One turning vector, and how many steps it has turned
The counts run from 0 to 137.
[126 108 120 166 109 108 127 148 136 123 150  96 139 167 122 135 123 162
 130 119  87 150 149 126  94 169 130 142 115  81 122 154 123 131 149 129
 144 101 119 108 131  96 130 155 124 150 153 136 109 165 146  94 160  91
 145 119  98  97 175 154 112 191 118  45 148] => 35
[136 149 164 140 102 131 117 133 104  93 112 141 119 106  76 116 154 142
 179 102  90  92  69  88 118 136 108 150 144 142  93 124 111 112 142 132
 145 128 130 105 137 143 169 134 116 108 120 145 127 176  82 134 127 154
 164 125 107 130  91 115 166 189 141 180 154] => 52
[131 161  96 149 167 153 168 141  93 157 135  99 110 126 141 135 144 146
 144  87 145 112  99 152 125  89 117 109 120 141 173 103 130 118  77 145
 116 132 148 158  93  96  90 149 143  88 133 120 139  91  80 117 110 119
 136 141 123 163 133 110 120  27 137 109  98] => 99
[121 126 153 152  84 131 130 133  89  68 124 120 133  97  99 127 152 144
 171 111  89  73  77  99 111 123 101 136 150 138  80 130  91 102 159 147
 150 129 124  86 142 118 134 150 111 108 130 144 107 158 102 122 149 168
 170 136 113 128  88 136 161 202 157 144 155] => 53
[150 158 115 179 134 135 111 144 149 137 162  96 133 101 141 142 116 108
 147  78 160 147 127 120 126 116 145 157 111 127 131  82 138  86 113  91
 125 178 111 159  96  61 166 103 132 163 114 130  84 139 100 112 106 105
 103  96 155 137 139 106 130  93 146 167 121] => 24
[133 120 143 131 118 137 142 170 134 114 136  93 127 149 130 207 132  97
 135 153 127 164 161 131 116 168 123 162 116 110 104 118 104 122 127 119
 110  88 148 112 138 116 137 175 136 169 159 111 135 165 107 109 137  99
 202 159  62  99 168 194 155 140 119 112 144] => 39
[138 135  95 125 143 128 121 143 134  89 166 107 169 137 169 140  75  79
 168 138 150 175 173 108  95 141 137 129 108  87 134 105 108  99 119  91
 138 190 116 124 127  82 113 141 119 154 139 129 114 113  96 107 135 118
 116 118 116 107 156 159 143  98 181 120  94] => 113
[149 139  87 104 119 136 162 132 117 104  97 136 140 156 102 129 125 150
 101  76 100 178 142 128 115 164 118 110 121 127 146 114 125 111 120  92
 107 179  85 157 143 181 140  95 165 122 157 111 143 110  99  96  78 139
 151 113 129  99 175 109 124 157 176 115 112] => 15
[ 61 160 113 130 137 154 134  80 104 166  82 190 180 139 119 104 114 177
 168 131 141 153 142 127 115 130 124 114 142 178  97 125 150 197 120 117
 137 119 103 139 131 115  99 163 146 121 110 140 168 124 128 118 124 131
 135 168 116 182 111 147 126 142 123 137 160] => 66
[128 117  86  69 131 126 169  86 149 114  81 154  82 114  87  99 152 121
 124 159 104 125 133 131 128 171 187 127 180 121 117 192 118 171 134 131
 159 137 132 158 130 145 142  97 133 101 152 139 147  69 119 109 150 137
  93  90 121 134 101  90 110 136 107  95 109] => 88
[140 140 148  92 140 131 111  64 155 152 140 127 106  67 170  71 122 113
 128 119 142 102 115 124 166  85 171 187 128 132 150 113 108 149 154 111
 151 172 134 120 122 126 135 127 118 130  78 107 163 141 140 136  99 112
 105 124 139 141  85 130 151  75  98 158 106] => 79
[148 123 192 136 105 118 110 154 123 101 149 157 128 152  92 155 123 145
 136  99  74  70 101 113 136 115 109  98 143 156 107 111 151  82 120 151
 137  97  98  87 131 162 144 124 122 100 102  86 117 156 117 143 169 138
 157 145 128 171 164 162 147 165 122 135 160] => 49
[142 124  73 111 125 117 130 160 138  86 125 127 129 123 104 181 124 130
  56 127 128 154 144 131 150 142  99  85 140 110 102 143 132  84 146 131
  91 144 103 157 152 170 153  99 128 143 191 109 128  78 119 131 108 157
 137 124 145  93 176 105 109 156 158  90 125] => 17
[142 108 107 126 147 104  90 152 172 119 180 123 141 156 150 164  71  67
 123 158 159 161 172 124 133 131 144  91 110  97 140 121 145 112 118 117
 101 155 114 126 120 126 136 124 114 158 131 113  91 105 146 144 168 117
  69 119 139 134 169 151 119  97 152 152 113] => 115
[114 150 139 154 102 149 145 114 128  87 155 169 142 112 151 143 165 140
  79 124 122 128 128 142 146 123  59 147 157 164 100 116 124 140 119 153
 146  70 116 117 120 169  77 111 112 145 107 114 176 116 154 117  90 172
 166 121 125  67 129 129 118 171 123 113 141] => 72
[145 119 126 142 117 117 132 160 170 158 116 121 128 154 109 144 114 115
 111 146 114 189 141 122 117 200 138 166 108  89 138 138 119 140 164 117
 125 108 148 130 155 129 164 149 125 187 144 130 115 171 140 132 135  74
 150 120  76 107 162 145 132 171  93 124 145] => 37
[116 110 126 151 156 115 121 119 126 173 138  86 101 168  90 151 134 158
 139 110 108  86 159 114 130 122 123  90 127  85 136 171 148 129 152 169
 139  97 140 126  81 104 140 162 119 108 144 117  75 168  95 124 147 121
 101 124 128 140 150 112  88 177 138  65 123] => 31
[130 126 144 114 121 124 101  88 121 109 178 138 112  48 194 129 131 133
 109 141 151  78 106 126 182  71 114 164 141 127 111 118 119 130 156 157
 132 128 135 100 130 131 112 151 107 139 113 104 177 108 159 131 124 154
 135 140 131 104  84 157 133  72  95  88 107] => 77
[129  74 174 137  96 125 124 114 124 125 159 127 164 130 145 142 127  76
 127 180 134 118 152 138 135 125 160 130 114 149  89 136  99 163 149  98
 100 124 141  86 129 108 101 152 140 119  97 137  82 143 192 182 182 141
 124 128 161 102 118 109 162 141 103 146 150] => 59
[153 130  90 102 131 107 103 170 123  80 153  88 132 113 120 135 101 123
 138 118 107 121 137 124 106 151 111 132 112  50 111 134 101 111 153 127
 112 160 128 133 112 143 122 175 117 123 170 125 126 111  68 108 101 161
 133 158  95  49 127 134 146 132 177  78 114] => 109
[145 137 159  94 119 150 123  72 125 114 148 128 111  90 181  79 139 121
 148  90 137  96 116 129 138  97 175 198 117 143 154  93 113 151 133 110
 149 157 106 106 100 124 106 127 143 110  65  90 161 129 129 100 100 117
 119 129 149 132 110 147 154  73 117 132  93] => 80
[133 143 105 151 138 115 140 107 140 176 109  99 126 163  86 112 128 171
 178 108  93 140 138 108  99 167 140 140 124  80 147 154 130 148 141 125
 164 123 135 124 112  87 153 146 119 135 138 145 104 185  91 103 125  83
 122  86  96 122 150 114 105 193 134  92 128] => 33
[118 153 147 164 166 144 119 123 122 179 124 118 100 158  89 154 123 102
 166  99 175 118 133 109 134 122 138 124 102 110 169 115 153 111 151 145
 113 117 121 174  89 105 174 136 127 121 115 107  72 160  81 161 111 110
  91 104 160 166 146 108 103 135 117 138 106] => 28
[144 100 137  98 148 116 146 160 179 165 139  70 112 132 110 184 116  91
 107 173 148 146 164 141 140 106 110 110 129 113 119 149 114 127 114 134
 109 112 175  92 127 114 137 152 109 177 151 130 129 168 128 153 123  87
 175 165  77 148 136 168 151 124 122 173 146] => 41
[120 124 133 172 160 134  96 145 138 153 150  95 117 148 107 165 110  87
 127  99 183 120 141 123 143 101 145 117 101 105 171 120 154  93 156 158
 103 124 123 169 108 110 180 133 120 136 111 107  66 151 119 162 123 113
  79 112 182 168 146 115 102 136 127 128 125] => 27
[108 110 162 141 128 144 119 107  86 137 135 145 158 136 145 156 162 131
 163 154 161 144 158 115 107 115 151 127 115 158  99 119 139 211  92  80
  99 118 113 113 100 116  84 167 165  80 108 155 114 146 160 132 140 131
 165 148 145 155  97 135 182 149 154 136 140] => 62
[151 158 143 132 154 123 105 146 144 132 151 155 134 182 128 167 101  87
 188 129 153 163 161 107 109 157 152 115 127 112 140  87 175 131  52 106
 115 126 117 151  99 119 153 120 126 125 124 118 109 130  90 121 141 114
 105 122 133 148 158 162 130  93 168 170 100] => 117
[137 121  88 156 163 108 150 154 124 171 154 101 115 119 134 101 104 161
  96  72 126  88  90 151 128  74 122  65 116 120 194 149 127 111 102 154
 117 140 136 138 107 130  92 120 116 107 110 115 126  87 134 145 121 123
  98 123 137 160 155  90 114  86 118  86 141] => 101
[157 162  82 134 133 117 134 146 126 101 155 113 133  80 127 184 131 134
 133 108 132 147 121 117 161 142 103 133 166 119  79  97 144  81 105  98
 118 167 126 151 117  85 171 121 130 150 170 135 134  97  70 101 123 144
 144 105 119  88 136 115 127 101 151 117  99] => 20
[127 121 103 147 151  99 136 103 147 194 120  90 103 168  75 113 127 163
 154 114 117 104 144 117 116 149 130 105 123  76 145 191 141 138 147 157
 153 118 145 123  91 103 155 144 121 131 142 128  84 166 103 136 138  99
  96  91 106 126 143  96  89 194 118  87 132] => 32
[137  99 135 106 132 123 137 177 154 120 152  75 115 148 129 206 131 100
 109 166 142 150 166 141 134 134 113 128 122 107  95 137 112 117 124 134
 106  98 164 101 126 126 133 168 122 175 161 113 129 170 133 134 133 110
 187 165  79 118 149 178 142 128 120 130 138] => 40
[100 143 106 130 113 133 144  81 167 158 115 173 161 151 105  96 117 154
  95 127 100 128 153 162 138 137  96 121 161 179  96 148 132 162 118 155
 150  79 128 121 120 164  86 119 121 152  91 113 168 116 158 151  92 153
 112 149 123 125 134 112 109 152  88 153 171] => 69
[ 68 140 120 136 118 156 136  78 111 140 103 176 178 143 127 114 119 185
 138 118 113 130 160 144 118 134 102 114 153 182  73 130 140 173 123 150
 137  97  98 123 127 116  77 155 146 134 111 119 178 111 142  98 137 154
 131 166 123 169 130 155 122 142 116 105 161] => 67
[117 162 116 149 159 112 107 138 152 147 102 134 111 157  82 115 107 138
 185 109 140 129 113 110  96 132 123 102 138 106 142 152 171 125  65 163
 172 120 142 152 121 115 159 116 104 149 147 153  98 162  75  97 138 114
  88 118 122 168 116 146 100 153 154 183 147] => 121
[138 134  99 115 123 140 137 158 112  81 117 128 143 142 108 163 134 150
  71 102 114 173 146 119 123 154  97  99 133 133 120 129 130  80 137 115
  96 151  78 157 134 161 139  98 152 130 180 107 140  92 110  97  96 154
 158 123 146  93 183 113 120 160 173  88 121] => 16
[146 135  72 110 144 105 134 137 153 122 149  93 162 131 147 119  66  83
 153 128 137 179 148 111 100 143 147 144 115  72 146 130  98 113 133  93
 134 196 133 127 127  99 127 142 115 167 138 142 118 119  90 120 117 127
 103 115  96  84 135 119 152 106 182 148  99] => 112
[128 130 135 145 150 106  70 166 153 114 151 123 108 152 113 175 105 118
 162 129 151 107 159 124 108 117 131  76 139 101 116 142 192 122  53 160
 130  96 122 146  97 131 135 125 121 123 150 127  92 144 115 102 161 134
  85 151 147 176 138 161 106 134 161 138 137] => 119
[121 111 135 132 145 108 147 143 150 161 156 115 142 136 132 157  99 136
 116 134 126 115 134 107 142  70 107  70 146 161 137 128 136  70 112 140
 125 135 121  61 149 109 122 126  91 156 105 104 124 148 158 145 170  92
 142 140 101 219 163 179 138 128 127 145 148] => 45
[122 146 113 139 118 128 139  92 121 130  78 138  99 123 123  76 130 112
 130 131 119 134  99 150 136 155 126 168 153 140 129 143 109 120 121 167
 185 114 170 147 160 104 169  81 149 155 153 139 140 105 136 120 129 150
  97  89 157  66 107 105  79  83  89 158 131] => 0
[117 130 140 191 134 140  88 158 129 124 175  97 124 133 148 173 117 103
 120  91 174 121 139 127 146  92 138 113  95 117 145  95 149  75 150 145
 108 128 107 163  99  98 150 141 136 144 125  97  60 144 121 127 139 108
  96 126 197 164 155 129 114 121 135 115 125] => 26
[111  99 141 140  95 124 129 113 120 113 119 116 154  96 100 103 119 108
 145 164 115 105  83 104 128 124 132 132 141 127  87 158  80 116 204 139
 149 152 146  89 165 103 159 146 107 140 117 162  87 146 150 184 157 151
 124 108 115 118  83  88 143 183 119 165 163] => 55
[152 142 164 127 113 114 117 145 139 127 108 147 111 118  61 123 132 136
 142 112  84  82  68  97 128 130 117 129 145 147 112 135 134 114 129 140
 131 124 134 108 137 166 170 122  93 110  97 126 105 178 100 163 124 143
 145 107 115 150 104 105 154 193 125 192 165] => 51
[155 106  77 100 144  87 115 153 165 103 165  70 135 102 121 134  89  99
 103 143 122 122 149 129 114 128 125 113 115  47 100 161  86 112 161 141
 114 160 144 122 113 122 117 168 104 142 172 131 118 111 101 130 119 161
 107 145  99  64 125 117 134 137 170  98 124] => 110
[124 150 131 200 125 150 102 155 128 106 180  90 140 120 149 168 125 110
 142  69 168 138 130 121 122 102 139 150  93 128 135  74 140  80 124 120
 112 159  96 147  98  67 145 115 139 146 118 116  76 141 111 102 125 111
 103 116 180 152 150 123 128 112 151 114 111] => 25
